cols: L Y A B Q
[122 159 170  92 124] -> (5)
[123 125 147 112 127] -> (120)
[185 125  78 208 141] -> (23)
[164 149 185 125 135] -> (117)
[147 155 147 147 113] -> (118)
both (120) (23):  | [125]
dup (118):  | [147]
both (23) (120):  | [125]
which: [123 125 147 112 127] | (120)
both (120) (118):  | [147]
col: [125 125] | Y

cols: J S Z D T
[145 142 116 124 130] = (114)
[104 165 138 114 147] = (89)
[113 137 170 132 164] = (22)
[115 144 154 134 139] = (172)
[107 133 193 145 131] = (81)
[107 133 193 145 160] = (43)
[101 146 144 121 135] = (67)
[119 123 188 160 131] = (142)
col: [193 193] | Z
both (43) (114):  | [145]

cols: V U C P H R
[ 96 127 128 133  88 113] = (99)
[151 133 140 114 134 131] = (194)
[108 142 118 145 154 114] = (111)
[145  95 165 102 166 121] = (32)
[126 141  91 142 151 141] = (53)
[130 101 154 125 172 164] = (161)
[166  96 150 150 150 111] = (167)
[113 127  88  89 143 142] = (42)
[169 119 139 121 134 135] = (105)
[122 128 147 125 165 118] = (195)
both (32) (167):  | [166]
gone (42): [113 143 127 142  89] | [88]
col: [ 88 134 154] | H
dup (167):  | [150]
both (32) (195):  | [165]
col: [114 121 141] | R

cols: X N W G K F E
[126  67  67 161 159 187 127]  (103)
[189 145 188 184 136 164 177]  (45)
[ 95 161 162 125 151 112 131]  (87)
[ 73 102 149 135 173 118 194]  (24)
[124 103  81 101 121 136 178]  (92)
[124 103 147 101 121 204 147]  (95)
[124 103  81 143 162  53 106]  (74)
gone (103): [159 126  67  67 161 187] | [127]
col: [125 135 101 101] | G
col: [ 95  73 124 124 124] | X
gone (45): [189 177 164 145 184 136] | [188]
dup (103):  | [67]
dup (95):  | [147]

cols: dogug Loral lato Mil Gipuv Tav Damun
[134 157  81 147 156 145 154]  (116)
[110  99 104  46 129 155 123]  (80)
[134 157  81 147 156 145 147]  (79)
[134 157 128 147 156 145 135]  (40)
which: [134 157  81 147 156 145 154] | (116)
dup (79):  | [147]

cols: nases nali Sofel diru
[159 160  89  92]  (140)
[ 61 168 140 111]  (143)
[150 149 122 149]  (201)
[151 128 145 108]  (141)
[119 170 132 122]  (61)
[145  99 116 102]  (156)
[207 116  50  90]  (55)
[197 110  95  99]  (206)
[105 155 174 104]  (131)
[ 99 171 144 125]  (134)
[ 99 160 100 160]  (205)
gone (156): [102  99 116] | [145]
dup (201):  | [149]
dup (205):  | [160]
gone (140): [160  89 159] | [92]
both (205) (140):  | [160]
col: [122 145] | Sofel

cols: Bori rut Zapob saz toze Nugi Bir
[171 162 169 170  62 142 138] -> (129)
[174 105 156  91 173 117 150] -> (29)
[116 152 123 130 121  80 103] -> (165)
[162 108 163 154  71 155 144] -> (145)
[128 103 145 118 187 132 140] -> (19)
[105 150 105 148 150 103 150] -> (3)
[172 107 148 163  74 150  71] -> (188)
[146  89 140 113 174 148 145] -> (187)
[100 146  93 169 156 125  72] -> (41)
which: [116 152 123 130 121  80 103] | (165)
gone (188): [163  71  74 150 148 172] | [107]
gone (29): [105  91 117 150 156 174] | [173]
col: [132 103] | Nugi
gone (129): [142 170 138 169  62 162] | [171]
both (3) (19):  | [103]
which: [105 150 105 148 150 103 150] | (3)

cols: zam rulu Meko tek Puga Kuvug bet Gipig mago
[129 161 124 157 157 125  80 125  76] : (49)
[169 114 145 142 144 150 145 153 145] : (148)
[161 126 148 162 130 150 163 152 164] : (27)
[147 145 142 143 149 143 144 144 144] : (63)
[138 130 138 192 137 138 189 138 192] : (18)
which: [169 114 145 142 144 150 145 153 145] | (148)
dup (148):  | [145]
gone (27): [148 130 150 161 152 164 163 162] | [126]
col: [145 164] | mago

